In the data rows, 128 means zero.
Here are some points, one per row:
[125, 081, 131, 121, 113, 088, 130, 074, 104, 111, 151, 122, 090, 079, 158,
 111, 096, 133, 098, 148, 085, 071, 121, 179, 123, 053, 128, 113, 099, 130,
 140, 098, 149, 119, 098, 184, 156, 079, 137, 099, 150, 119, 161, 061, 144]
[122, 094, 097, 199, 146, 125, 069, 120, 135, 084, 156, 069, 151, 105, 111,
 108, 133, 087, 141, 104, 122, 125, 127, 174, 107, 178, 099, 130, 168, 167,
 116, 091, 132, 085, 124, 104, 109, 113, 068, 085, 152, 110, 115, 129, 122]
[137, 139, 181, 145, 152, 174, 124, 137, 132, 097, 104, 061, 171, 124, 065,
 117, 207, 145, 102, 150, 113, 147, 129, 112, 141, 097, 146, 169, 103, 134,
 153, 080, 174, 118, 087, 164, 143, 128, 137, 166, 114, 101, 190, 109, 090]
[080, 116, 202, 177, 120, 161, 135, 189, 112, 082, 133, 135, 149, 071, 129,
 103, 124, 132, 157, 176, 119, 165, 091, 112, 114, 140, 203, 083, 119, 166,
 090, 114, 143, 107, 196, 127, 119, 202, 158, 156, 123, 166, 080, 120, 155]
[142, 109, 131, 101, 102, 156, 087, 093, 170, 142, 105, 145, 141, 156, 153,
 127, 108, 094, 146, 096, 101, 076, 136, 123, 177, 168, 187, 165, 118, 120,
 132, 162, 120, 134, 131, 146, 148, 138, 120, 183, 143, 200, 057, 202, 156]
[137, 126, 165, 152, 157, 103, 198, 076, 143, 144, 171, 178, 096, 101, 142,
 127, 144, 109, 146, 097, 173, 115, 164, 077, 117, 118, 073, 139, 115, 154,
 141, 099, 118, 119, 088, 163, 147, 080, 138, 150, 110, 086, 134, 113, 109]
[163, 151, 114, 113, 117, 138, 132, 133, 176, 184, 162, 166, 144, 172, 078,
 224, 096, 180, 161, 191, 092, 112, 057, 158, 147, 128, 064, 160, 166, 166,
 086, 176, 154, 122, 132, 187, 090, 100, 105, 108, 153, 079, 126, 121, 143]
[151, 157, 107, 106, 125, 116, 103, 073, 112, 155, 102, 147, 175, 125, 096,
 174, 082, 119, 112, 146, 148, 124, 063, 196, 130, 154, 117, 170, 201, 126,
 051, 126, 106, 131, 125, 142, 093, 148, 184, 059, 082, 161, 092, 108, 113]
[102, 145, 094, 120, 168, 154, 179, 113, 132, 117, 186, 153, 106, 102, 164,
 142, 159, 138, 123, 059, 152, 139, 106, 158, 165, 062, 069, 154, 176, 144,
 152, 137, 106, 086, 123, 092, 147, 136, 177, 111, 156, 179, 140, 145, 159]
[133, 105, 150, 133, 183, 112, 067, 173, 143, 118, 123, 087, 129, 081, 119,
 105, 112, 147, 144, 135, 114, 194, 181, 150, 142, 112, 153, 101, 109, 139,
 181, 178, 111, 187, 090, 161, 131, 090, 158, 189, 127, 102, 176, 128, 087]
[093, 108, 120, 117, 135, 110, 188, 106, 103, 114, 115, 083, 091, 136, 177,
 133, 138, 174, 082, 088, 150, 095, 140, 172, 115, 141, 114, 115, 190, 138,
 086, 148, 149, 122, 146, 130, 060, 104, 083, 164, 089, 136, 037, 123, 144]
[092, 140, 113, 188, 078, 075, 105, 190, 119, 079, 107, 114, 164, 108, 091,
 136, 147, 125, 177, 134, 097, 169, 180, 106, 130, 090, 105, 118, 074, 122,
 147, 081, 154, 170, 129, 121, 144, 113, 149, 164, 094, 146, 131, 104, 095]
[125, 112, 073, 108, 150, 114, 124, 143, 108, 090, 117, 132, 101, 096, 070,
 133, 138, 103, 077, 116, 153, 104, 077, 126, 088, 115, 100, 064, 102, 212,
 176, 085, 077, 136, 054, 160, 126, 113, 081, 119, 094, 149, 133, 121, 080]
[133, 198, 133, 124, 136, 132, 122, 111, 175, 221, 112, 132, 179, 127, 126,
 096, 093, 128, 126, 089, 105, 107, 153, 115, 125, 150, 148, 122, 063, 094,
 139, 139, 132, 151, 159, 176, 101, 215, 089, 099, 115, 152, 124, 124, 186]
[119, 127, 184, 184, 107, 160, 072, 190, 097, 147, 084, 110, 119, 104, 137,
 113, 200, 123, 144, 133, 166, 145, 092, 116, 145, 131, 071, 111, 153, 094,
 098, 171, 158, 102, 096, 130, 131, 132, 139, 101, 167, 106, 094, 124, 098]
[102, 112, 071, 103, 095, 109, 154, 125, 125, 143, 138, 138, 083, 056, 093,
 123, 178, 141, 093, 116, 159, 152, 156, 133, 145, 162, 175, 136, 128, 081,
 144, 149, 140, 131, 183, 117, 187, 117, 129, 125, 145, 090, 123, 161, 162]
[139, 139, 132, 106, 153, 081, 134, 153, 117, 096, 132, 176, 085, 152, 164,
 153, 149, 178, 127, 089, 205, 106, 152, 161, 109, 094, 139, 131, 060, 144,
 120, 108, 152, 122, 121, 141, 159, 177, 127, 143, 120, 069, 155, 114, 105]
[115, 142, 071, 150, 188, 115, 174, 156, 125, 095, 167, 166, 115, 141, 200,
 150, 190, 091, 126, 136, 186, 104, 140, 091, 102, 162, 192, 137, 115, 079,
 168, 168, 144, 143, 157, 169, 113, 117, 161, 116, 161, 150, 139, 144, 169]
[197, 176, 097, 137, 101, 151, 116, 111, 117, 198, 138, 159, 132, 169, 119,
 124, 117, 220, 156, 184, 101, 123, 135, 159, 127, 136, 121, 151, 144, 152,
 143, 082, 029, 044, 132, 119, 075, 097, 142, 103, 136, 129, 107, 140, 089]
[147, 167, 080, 108, 089, 111, 105, 080, 105, 089, 144, 109, 116, 127, 105,
 089, 064, 181, 150, 101, 092, 108, 107, 102, 119, 174, 144, 110, 129, 053,
 099, 160, 131, 112, 131, 139, 157, 166, 127, 177, 167, 169, 160, 152, 141]
[131, 119, 197, 180, 094, 167, 139, 152, 118, 073, 148, 113, 126, 124, 100,
 114, 163, 092, 133, 140, 102, 196, 142, 140, 106, 120, 155, 152, 103, 107,
 120, 217, 100, 143, 191, 108, 123, 172, 101, 130, 110, 181, 130, 109, 132]
[119, 102, 175, 091, 115, 128, 057, 154, 135, 112, 135, 110, 137, 120, 132,
 079, 165, 105, 143, 142, 141, 185, 082, 113, 099, 158, 061, 164, 153, 110,
 155, 092, 119, 120, 119, 113, 092, 109, 112, 127, 142, 109, 114, 108, 181]
[076, 162, 117, 075, 100, 198, 073, 081, 151, 153, 115, 120, 164, 144, 087,
 110, 060, 103, 150, 149, 131, 079, 187, 097, 107, 068, 092, 083, 084, 133,
 107, 124, 144, 103, 134, 148, 160, 096, 151, 141, 095, 094, 160, 160, 090]
[179, 150, 117, 099, 113, 176, 110, 116, 159, 187, 127, 147, 113, 184, 151,
 107, 117, 136, 161, 105, 115, 117, 164, 114, 128, 151, 171, 032, 144, 220,
 160, 082, 213, 255, 188, 098, 148, 132, 154, 099, 116, 201, 160, 059, 055]
[110, 136, 181, 128, 145, 113, 107, 148, 103, 069, 089, 098, 093, 092, 098,
 117, 097, 116, 119, 123, 096, 089, 122, 136, 139, 143, 095, 184, 170, 120,
 128, 096, 090, 170, 151, 088, 075, 128, 106, 107, 161, 083, 154, 170, 107]
[206, 166, 113, 112, 140, 150, 130, 109, 179, 167, 114, 176, 162, 150, 134,
 191, 118, 127, 180, 168, 093, 121, 078, 169, 107, 101, 118, 102, 175, 079,
 112, 115, 131, 092, 088, 074, 089, 118, 066, 146, 093, 066, 067, 105, 126]
[087, 117, 127, 159, 115, 143, 194, 071, 093, 133, 145, 162, 133, 177, 203,
 140, 122, 129, 085, 101, 115, 179, 110, 148, 100, 122, 101, 110, 099, 162,
 146, 084, 152, 166, 057, 155, 131, 105, 113, 121, 135, 071, 145, 169, 093]
[151, 087, 096, 113, 140, 129, 189, 165, 112, 142, 106, 146, 131, 134, 165,
 141, 116, 097, 089, 124, 186, 131, 137, 129, 132, 111, 093, 138, 060, 110,
 135, 108, 131, 110, 163, 138, 127, 100, 121, 174, 162, 126, 212, 101, 091]
[145, 140, 150, 128, 119, 130, 134, 123, 123, 189, 135, 175, 197, 169, 115,
 255, 111, 182, 158, 212, 139, 113, 180, 088, 141, 169, 197, 122, 144, 123,
 159, 165, 126, 171, 111, 066, 185, 117, 101, 135, 153, 207, 117, 142, 195]
[126, 123, 089, 126, 130, 132, 112, 090, 154, 155, 075, 101, 107, 161, 113,
 121, 071, 119, 122, 118, 094, 092, 122, 080, 083, 137, 151, 163, 123, 101,
 150, 138, 129, 162, 189, 106, 188, 196, 163, 144, 167, 147, 103, 131, 153]
[109, 125, 111, 122, 104, 099, 173, 108, 117, 141, 170, 115, 116, 143, 226,
 144, 173, 092, 108, 134, 116, 096, 137, 108, 152, 122, 102, 096, 144, 167,
 120, 114, 078, 130, 089, 133, 126, 154, 148, 161, 075, 068, 197, 113, 103]
[125, 113, 189, 133, 113, 093, 152, 215, 170, 131, 104, 071, 122, 127, 121,
 095, 153, 100, 143, 167, 116, 181, 125, 156, 106, 104, 115, 128, 188, 133,
 092, 108, 134, 091, 097, 158, 137, 139, 147, 064, 103, 173, 131, 193, 130]
[166, 120, 140, 150, 176, 135, 115, 173, 096, 092, 098, 108, 120, 147, 104,
 082, 166, 106, 131, 147, 133, 149, 142, 121, 182, 127, 116, 110, 077, 107,
 084, 154, 123, 146, 165, 104, 158, 124, 146, 119, 113, 117, 111, 157, 217]
[146, 132, 138, 093, 098, 114, 111, 079, 126, 155, 107, 103, 116, 125, 094,
 163, 069, 091, 120, 120, 109, 116, 139, 102, 144, 146, 188, 112, 078, 136,
 166, 167, 159, 092, 134, 054, 104, 140, 150, 141, 131, 148, 122, 130, 155]
[126, 074, 116, 100, 174, 089, 147, 083, 115, 123, 190, 129, 111, 118, 147,
 122, 165, 155, 060, 112, 128, 131, 148, 054, 143, 129, 143, 126, 133, 079,
 102, 156, 116, 111, 162, 109, 136, 157, 147, 098, 137, 160, 094, 156, 104]
[084, 083, 076, 115, 141, 129, 155, 153, 116, 133, 154, 164, 103, 136, 144,
 083, 086, 127, 108, 116, 190, 122, 115, 140, 150, 121, 140, 191, 150, 114,
 096, 119, 141, 129, 089, 074, 090, 120, 082, 124, 091, 104, 123, 102, 122]
[095, 141, 156, 117, 106, 122, 118, 166, 120, 075, 074, 114, 150, 153, 108,
 081, 111, 109, 139, 070, 100, 158, 101, 123, 151, 140, 153, 142, 180, 121,
 140, 147, 071, 080, 107, 138, 131, 063, 120, 087, 155, 081, 122, 090, 135]
Along one direction, these points spread out more than along any other. For each point below, how far along it does it lie, from 0 to 99? 50 is the average, and the first point above lies past it. One standard deviation of the points above along it is 16.
[151, 087, 096, 113, 140, 129, 189, 165, 112, 142, 106, 146, 131, 134, 165,
 141, 116, 097, 089, 124, 186, 131, 137, 129, 132, 111, 093, 138, 060, 110,
 135, 108, 131, 110, 163, 138, 127, 100, 121, 174, 162, 126, 212, 101, 091] 64
[146, 132, 138, 093, 098, 114, 111, 079, 126, 155, 107, 103, 116, 125, 094,
 163, 069, 091, 120, 120, 109, 116, 139, 102, 144, 146, 188, 112, 078, 136,
 166, 167, 159, 092, 134, 054, 104, 140, 150, 141, 131, 148, 122, 130, 155] 28
[147, 167, 080, 108, 089, 111, 105, 080, 105, 089, 144, 109, 116, 127, 105,
 089, 064, 181, 150, 101, 092, 108, 107, 102, 119, 174, 144, 110, 129, 053,
 099, 160, 131, 112, 131, 139, 157, 166, 127, 177, 167, 169, 160, 152, 141] 31
[197, 176, 097, 137, 101, 151, 116, 111, 117, 198, 138, 159, 132, 169, 119,
 124, 117, 220, 156, 184, 101, 123, 135, 159, 127, 136, 121, 151, 144, 152,
 143, 082, 029, 044, 132, 119, 075, 097, 142, 103, 136, 129, 107, 140, 089] 40
[092, 140, 113, 188, 078, 075, 105, 190, 119, 079, 107, 114, 164, 108, 091,
 136, 147, 125, 177, 134, 097, 169, 180, 106, 130, 090, 105, 118, 074, 122,
 147, 081, 154, 170, 129, 121, 144, 113, 149, 164, 094, 146, 131, 104, 095] 59
[133, 198, 133, 124, 136, 132, 122, 111, 175, 221, 112, 132, 179, 127, 126,
 096, 093, 128, 126, 089, 105, 107, 153, 115, 125, 150, 148, 122, 063, 094,
 139, 139, 132, 151, 159, 176, 101, 215, 089, 099, 115, 152, 124, 124, 186] 25
[125, 081, 131, 121, 113, 088, 130, 074, 104, 111, 151, 122, 090, 079, 158,
 111, 096, 133, 098, 148, 085, 071, 121, 179, 123, 053, 128, 113, 099, 130,
 140, 098, 149, 119, 098, 184, 156, 079, 137, 099, 150, 119, 161, 061, 144] 66
[115, 142, 071, 150, 188, 115, 174, 156, 125, 095, 167, 166, 115, 141, 200,
 150, 190, 091, 126, 136, 186, 104, 140, 091, 102, 162, 192, 137, 115, 079,
 168, 168, 144, 143, 157, 169, 113, 117, 161, 116, 161, 150, 139, 144, 169] 49
[179, 150, 117, 099, 113, 176, 110, 116, 159, 187, 127, 147, 113, 184, 151,
 107, 117, 136, 161, 105, 115, 117, 164, 114, 128, 151, 171, 032, 144, 220,
 160, 082, 213, 255, 188, 098, 148, 132, 154, 099, 116, 201, 160, 059, 055] 30
[119, 102, 175, 091, 115, 128, 057, 154, 135, 112, 135, 110, 137, 120, 132,
 079, 165, 105, 143, 142, 141, 185, 082, 113, 099, 158, 061, 164, 153, 110,
 155, 092, 119, 120, 119, 113, 092, 109, 112, 127, 142, 109, 114, 108, 181] 61
[126, 074, 116, 100, 174, 089, 147, 083, 115, 123, 190, 129, 111, 118, 147,
 122, 165, 155, 060, 112, 128, 131, 148, 054, 143, 129, 143, 126, 133, 079,
 102, 156, 116, 111, 162, 109, 136, 157, 147, 098, 137, 160, 094, 156, 104] 47
[126, 123, 089, 126, 130, 132, 112, 090, 154, 155, 075, 101, 107, 161, 113,
 121, 071, 119, 122, 118, 094, 092, 122, 080, 083, 137, 151, 163, 123, 101,
 150, 138, 129, 162, 189, 106, 188, 196, 163, 144, 167, 147, 103, 131, 153] 24
[125, 112, 073, 108, 150, 114, 124, 143, 108, 090, 117, 132, 101, 096, 070,
 133, 138, 103, 077, 116, 153, 104, 077, 126, 088, 115, 100, 064, 102, 212,
 176, 085, 077, 136, 054, 160, 126, 113, 081, 119, 094, 149, 133, 121, 080] 73
